name the system of each run:
In the rows, 128 means zero.
run 1, z942 (5 x 48):
[[ 86  84 123 159 204 149 139  83  96 149 109 103 143 100 122 106  88  87
  127 113 166 120 175 166  93 173 118 113  82 123 106 145  60 142 125  97
  149  95 137  74 115 160 106 122 169 156  93 175]
 [ 88 108 147 185 176 145 132 115 102 114 116 120 156 115 141  96  75  87
  128 111 141 130 168 153  62 125 107 140  89 101  78 136  58 138 143 122
  175  84 163 100 125 110 132 134 124 155 131 139]
 [139 158 168 157 123 116  99 144 150  69 127 154 134 134 134 121  96 117
  141 140 112 126 140 115  92  82  99 150 118  85  82 116 111 143 161 164
  148 133 161 154 152  73 165 134  74 119 189  96]
 [183 157 158 111  85 103  88 144 153  85 142 157 107 137 121 145 137 136
  146 135  97 112 106  93 122  97 105 136 153 101 122 113 150 141 169 193
  104 167 141 155 158  79 169 128  60 101 211  90]
 [199 138 129  91  96  93  93 127 127 120 137 148  83 130  96 160 160 147
  136 120  96 110  81  86 159 159 117  98 165 135 166 121 144 146 157 192
   92 179 120 124 162 120 144 120 117  90 192 118]]
run 2, z359 (5 x 48):
[[164 123 102  65  85  97 114 136 131 161 146 135 110 132 137 166 178 166
  129 122 128 116  80  98 196 166 145 114 178 164 166 142 174 101 105 129
   84 168 104 144 120 158 118 137 166 124 114 126]
 [165 138  96 105  96  90 117 154 116 145 137 134 126 133 133 158 168 167
   61 150 163 168  89 106 194 102 179 105 134 187 188 145 179 111 109 113
   90 138  84 128 140 139  92 156 133 120 109 135]
 [157 141 111 142 134  93 126 154 122 109 115 120 139 122 121 134 130 143
   38 176 177 185 136 124 140  75 168 120  86 171 166 143 163 126 131 134
  101 109  99 119 154 112  89 143  90 138 136 157]
 [128 142 137 182 168 135 135 129 132  83 109 114 133 128 128  92  89 110
  104 155 120 144 167 151  64  85 112 142  92 114 123 105 105 155 139 153
  134 103 149 134 146  87 135 113  70 144 166 150]
 [ 94 126 148 167 161 150 140 107 141  94 126 111 123 126 141  83  84 105
  163 123  82 108 171 163  57 127  80 149 123  81  80  91  97 156 140 143
  148 117 164 148 122 106 159  93 102 148 163 132]]
run 3, z269 (5 x 48):
[[129 132 104 125  71 100 145 187 120 161 161 141 168 126 185 151 155 153
   98 131 167 154  95 101 180  92 174 149 144 153 137 164 165  68  88  80
  128 103 123 146 110 134 109 170 150 133  81  98]
 [102 153 127 136  72 120 141 171 155 131 158 142 187 133 191 131 125 164
  136 146 124 133 124 116 140  63 138 182 151 110  79 135 181  76 101  80
  142 110 137 190  94 117 138 147 117 134 116  77]
 [ 86 143 141 146 107 138 144 130 140 105 150 129 141 130 162 107 100 135
  166 112  75  95 138 144  91 113  81 168 160  78  66 106 137 124 138 112
  151 124 163 180 105 111 174 101 125 136 156  92]
 [128 122 155 131 158 161 123  90 133 104 122 117 102 123 116 109 113 109
  206 113  72  82 140 136  73 169  63 138 141  76  89  87  91 157 148 182
  133 148 169 136 143 122 160  87 115 124 178 129]
 [151 109 136 115 183 138 110  84  87 116  95 134  80 112  64 136 111 106
  156 112 116 104 124 128 104 213  73  81 118 127 136 112  53 170 179 191
  131 163 153  84 163 117 128  99 141 127 170 162]]
run 4, z638 (5 x 48):
[[139 113 131 122 186 145 117  77 104 105 102 111  86 122  72 118 106 109
  168 115 101  96 140 136  94 200  68  94 121 113 140  97  71 177 166 192
  117 154 141 100 156 126 135  88 125 129 169 169]
 [116  87 155 152 190 147 109  85  89 122 111 118 132 101 105 111  82  73
  149  96 141 101 157 140  78 173  90 104  94  98  84 133  31 156 166 152
  161 109 163  64 143 131 131 116 135 132 146 152]
 [ 67  96 136 166 180 147 142 109 101 134 121 110 162 103 144  95  80  82
  138 101 155 124 169 163  85 154 115 134  94 112  81 142  54 120 133  95
  178  74 163  92 105 141 118 136 168 166  84 140]
 [ 62  99 112 162 155 152 185 134 116 166 141  94 170 109 186  95  97 126
  141 126 142 122 164 170  92 140 133 166 112 115  97 131 107 101  69  70
  161  78 140 139  85 162 110 120 161 176  59 145]
 [ 84 125 102 140 133 146 186 125 147 151 147  94 132 122 167 100 125 160
  155 131  95 105 146 166 108 143 123 164 149 112 126 100 153 115  65 102
  122 118 128 185  88 164 124  89 144 161  94 146]]
run 5, z823 (5 x 48):
[[129  81 142 109 148 144 107  95  80 161 126 141 132 114  92 141 122  99
  184  72 131  92 102 107 132 206 102  99 135 125 111 144  45 127 158 137
  153 140 164  62 132 154 132 120 182 109 123 125]
 [149  99 131  88 122 119  99 107  97 158 131 158 111 126  94 162 142 111
  153  86 132 105  86 101 166 207 114  87 150 135 142 159  82 133 157 147
  125 164 131  71 149 148 122 138 185  94 131 126]
 [168 109 119  69  92 105  94 122 111 165 144 143 107 128 109 177 172 129
  133 103 145 115  75  94 191 190 138  95 157 155 152 156 120 113 135 128
  106 165 108  99 136 160 117 153 175 107 116 117]
 [146 117 107  75  84 104 120 143 119 174 148 140 136 124 142 174 166 158
  130 122 145 119  79  97 190 159 148 120 163 161 145 157 154  88 104  98
  108 148 118 134 115 160 110 155 174 122  93 112]
 [124 117 107 104  76 108 148 159 129 171 169 146 164 124 176 150 152 155
  156 106 126 111  97 109 172 136 145 150 168 130 109 152 157  76  96  85
  126 130 133 147  98 155 123 148 183 135  80  97]]
run 6, z269 (5 x 48):
[[118  92 114 113 170 147 138  75 113 147 124  95  90 120 114 112 115 110
  166  90  88  77 140 155 108 229  83 105 139 114 132 104  77 165 124 146
  119 149 135 112 118 174 127  88 168 143 137 167]
 [169 101 105  77 138 122 104 101 102 147 119 137  69 127  77 148 154 127
  151  98 104 100  82 111 152 222  99  76 155 149 183 116 100 158 153 172
  101 183 115  98 146 140 121 110 165 114 158 154]
 [186 129 134  83 101  83  67 140 122 128 127 167 103 134  91 175 166 130
  109 123 147 142  75  77 191 142 142  86 137 176 178 155 129 129 160 160
  101 174 113 105 157 116 123 168 123 102 151 116]
 [149 135 133 126 101  98  99 173 120 128 133 150 176 119 151 154 140 129
   89 147 189 166 113  91 169  62 170 141 106 159 122 166 142  83 134 108
  137 108 138 109 139 104 117 185 113 123 111 103]
 [ 83 134 142 167 116 104 146 168 128 122 145 133 198 118 195 122  98 128
   99 142 176 154 153 139 113  68 151 173 106 120  76 164 144  89 105  77
  154  74 147 139 113 122 118 172 133 158  84 101]]
run 7, z359 (5 x 48):
[[116 136 149 143 155 152 124 102 136  91 114 120 117 126 129 100  89 114
  182 125  71  90 153 141  64 143  69 148 133  73  85  82  98 160 149 171
  144 137 170 151 132 108 166  84  90 135 180 124]
 [101 126 132 118 109 144 151 113 141 132 151 123 117 137 157 109 117 134
  204  93  61  77 122 137 100 160  89 151 176  82  97  95 121 129 119 128
  137 149 156 166  99 146 164  95 149 140 137 110]
 [120 126 105  88  76 110 157 154 141 164 166 132 139 128 179 148 159 171
  154 122 117 113  97 118 171 152 141 146 172 137 124 129 179  80  88  94
  107 146 121 168  99 155 131 140 182 134  92 108]
 [147 130 107 109  75  95 121 176 115 161 142 148 161 128 149 159 164 156
   98 135 164 160  86  92 195 101 175 131 140 170 161 166 171  75 104  93
  120 128 111 133 124 134 104 165 144 120  95 115]
 [172 138 129 115 115  85  87 161 119 118 118 147 149 121 125 160 145 134
   61 160 185 175 107  91 168  77 167 117  97 177 158 159 149 106 145 137
  110 126 111 106 160 104  97 172  98 117 135 130]]
run 8, z823 (5 x 48):
[[189 150 153 101  95 115 106 122 143 112 138 145 100 136 119 139 146 139
  177 118  77  87  93  94 125 138 101 131 164  85 119  95 150 143 157 198
   98 171 134 139 164 116 160  95  90  94 205 113]
 [184 148 141  99  75  84  73 151 150  88 138 167 111 148 127 160 149 128
  129 136 120 135  90  76 153  96 125 120 155 146 142 127 146 126 159 182
  112 175 141 144 149  81 160 163  88 106 185  91]
 [149 137 123 123  95  98 107 177 112 131 130 150 169 127 156 165 150 142
   79 148 188 176 108  87 175  66 175 131 115 169 137 170 157  82 130 105
  138 109 118 120 127 104 105 184 127 130 106 107]
 [ 82 116 110 140 128 105 146 151 133 155 136 122 164 119 162 126 130 119
   70 129 195 171 150 145 157 107 171 132 111 168 127 173 141  99  99  52
  139  89 102 111  89 149 101 180 172 163  50 127]
 [ 59  90  97 155 165 151 184 119 105 168 137  92 156 108 171  96 104 125
  129 115 144 123 160 181 102 166 138 145 104 133 112 135 108 116  79  67
  154  79 133 128  87 170  92 108 180 170  58 167]]
run 9, z638 (5 x 48):
[[122 102 152 115 131 128 100 108  96 142 132 143 141 115 122 146 115 106
  193  82 120  87 105 111 118 186  93 121 148 102  81 144  60 115 151 137
  151 140 171  91 126 140 150 135 164 120 139 104]
 [ 97 131 155 154  92 123 134 148 135 114 165 157 170 122 174 124  95 111
  157  96 116 108 138 128 105  99 110 170 139  75  43 141 108 106 133 102
  172 108 173 135 110 112 165 146 135 131 134  67]
 [ 87 148 132 160 100 122 143 152 160 115 155 120 185 117 197 112 103 141
  114 144 131 140 163 139  99  43 140 186 129  99  73 134 174  95  99  78
  143  86 131 176 101 118 134 133 102 154 116  97]
 [105 151 106 156 119 123 166 148 167 117 139  96 139 130 175  99 125 153
   90 167 115 142 158 155 106  64 149 166 128 132 142 101 196 122  79 106
  105 110 104 189 105 121 123 114  93 164 121 144]
 [144 144  85 124 154 121 157 126 134 122 109  94  89 132 118 104 148 162
   92 175 110 141 139 155 125 132 136 115 121 162 199  89 164 153 100 155
   86 141  97 166 135 133  99  86 105 160 134 188]]
run 10, z942 (5 x 48):
[[108 143 137 179 154 121 146 150 133  94 119 123 167 124 155  99  95 124
   95 165 156 162 171 148  81  58 134 158  80 124 107 124 127 121 125 121
  143  81 146 140 137  91 122 141  85 147 128 136]
 [151 167 143 151  89  94 107 171 161  74 130 161 141 145 144 136 128 143
   97 160 130 162 125 113 130  49 132 144 123 128 116 130 171 127 155 153
  124 139 135 170 149  64 151 155  65 115 173  94]
 [187 163 125 102  64  87  99 169 152  98 140 154 109 149 141 154 163 155
  121 151 106 146  86  83 155  80 135 132 165 142 152 126 177 121 138 168
   97 176 122 166 139  89 151 152  84 106 178  93]
 [188 130 101  69  80  91 104 144 140 143 139 139 105 137 130 171 176 167
  119 140 128 120  73  87 200 150 143 110 168 169 175 129 174 112 109 150
   84 175 103 149 136 150 112 137 139 119 137 120]
 [125  97  91  74 125 120 138 115 113 186 147 108 130 110 126 144 166 137
  121 115 148 123 106 117 180 172 157 105 147 161 170 148 150 104  90  96
   97 133  96 100 113 187  96 130 188 139  70 150]]

runs to name:
run 11 (5 x 48):
[[110 116 156 166 147 107 109 146 106 113 125 149 179 115 143 130  93  99
  102 127 188 154 146 131 106  99 136 138  89 132  81 170  85 114 145 109
  171  92 151  89 132 103 123 175 124 134 114 108]
 [124 153 160 140  80 109 107 160 152  86 150 169 155 134 159 135 112 126
  144 122 119 133 120 105 115  74 110 163 144  98  76 137 141 114 157 123
  150 136 165 157 126  74 173 153 106 116 160  64]
 [165 157 138 111  61 114 105 149 158 112 167 151 127 136 158 145 130 156
  148 118  69 101  97  97 137 110 108 147 177  92 111 103 164 122 140 155
  106 162 144 174 137 113 166 102  88 104 199  78]
 [182 134 110  88 104 117 121 110 141 131 145 122  71 137 118 136 152 147
  144 113  71  97  96 114 133 168 110 106 175 119 167  95 157 150 120 183
   76 175 113 143 142 154 141  98 114 111 177 146]
 [158 101  96  92 170 134 122  88 108 163 112  98  85 117  86 127 157 116
  132 124 131 115 117 129 144 201 124  84 124 167 201 116 106 146 112 152
   92 155 105  95 132 166  93 102 151 135 115 192]]
 -> z942
run 12 (5 x 48):
[[117 157 136 153  99 123 128 147 153  83 151 140 138 139 153 118  90 150
  138 129  78 110 142 133  91  94  86 159 149  84  84 106 145 139 152 142
  137 133 153 183 132  89 165 105  94 133 189  90]
 [179 155 135 118  98 118 116 128 148  94 140 130  93 147 125 125 136 147
  138 136  64 108 107 110 113 114 105 133 158 101 138  86 160 156 145 193
   82 170 127 170 154 115 153  88  62 103 222 124]
 [190 133 106  94 138 103  92 113 117 119 113 120  66 138  81 147 160 138
  101 135 110 121  95 114 151 178 114  76 134 164 202 113 123 166 155 190
   76 188 101 113 164 130 118 107 120 118 185 168]
 [165 108 130  99 151 124 110 114 106 160 112 125 107 123  84 149 168 105
  116 123 179 138 105 105 162 167 159  89 103 170 180 150 104 125 127 146
  112 138 100  57 151 156 100 155 152 106  89 157]
 [111  95 144 109 149 131 107 118 104 160 118 135 164 113 116 158 146  95
  131 106 192 138 124 115 158 155 145 115 109 152 113 179  90  94 124  92
  148 108 123  66 118 160 106 181 182 129  61 126]]
 -> z942
run 13 (5 x 48):
[[160 156 148 136  88 107 107 146 155  82 146 147 122 140 141 133 115 151
  133 137  83 110 118 105 111  91  97 145 148  86 104 103 155 146 156 174
  112 151 145 177 153  94 161 104  68 115 215  93]
 [131 161 121 134  68 113 133 152 151 100 169 137 129 139 163 125 110 170
  137 124  67 103 110 121 120 107 104 158 170  83  97 103 169 128 133 141
  116 147 139 193 127 106 159  95  98 116 187  90]
 [122 163 122 121  55 110 136 170 163 121 167 141 140 145 172 142 129 176
  142 135  85 118 101 112 148  84 126 164 183 113 104 115 196  97 111 114
  120 140 131 203 110 111 152 118 114 126 154  81]
 [134 167 122 118  58 111 137 190 153 114 155 148 152 149 163 146 141 177
  130 152 115 150 103  97 161  59 152 169 167 136 117 130 195  86 110 103
  128 135 137 199 124  90 138 148 106 125 133  68]
 [150 164 136 126  65  99 104 181 152  95 141 165 140 147 152 147 138 148
  119 155 128 156 102  94 151  57 138 144 151 142 118 133 178  96 138 132
  127 147 146 176 132  72 154 163  95 119 150  77]]
 -> z359
run 14 (5 x 48):
[[ 87  84 117 114 128 144 146 109 102 182 156 120 159 106 162 124 122 109
  171  72 127  92 124 134 130 187 120 126 154 117  94 145  84  99  99  73
  150 111 156  97  86 176 126 129 200 142  77 124]
 [133  98 123  80 106 118 111 123 108 187 140 142 154 114 128 167 165 123
  128 101 175 132  98  94 190 161 160 108 132 150 132 179 123  82 116  91
  123 121 113  74 119 171 104 166 182 113  70 118]
 [177 114 134  99 128 101  98 135 114 156 116 146 129 122  96 169 166 118
  100 126 192 149  96  92 189 134 170 100 110 171 164 173 127 110 140 141
  105 134  95  68 151 148  94 170 135 101 105 135]
 [183 112 121 124 164 123  99 108  99 121  96 119  99 124  77 138 145 109
   87 150 159 149 121 113 139 143 139  82  87 171 188 124 100 155 152 177
  108 143 115  81 171 121  98 127 104 122 144 176]
 [146 119 113 144 188 132 125  90 125 100  96  92  90 120  93 105 107 112
   88 144 120 127 159 153  84 150 105 101  95 137 167  93 100 187 145 177
   99 132 112 112 154 126 118  96  94 147 167 184]]
 -> z359
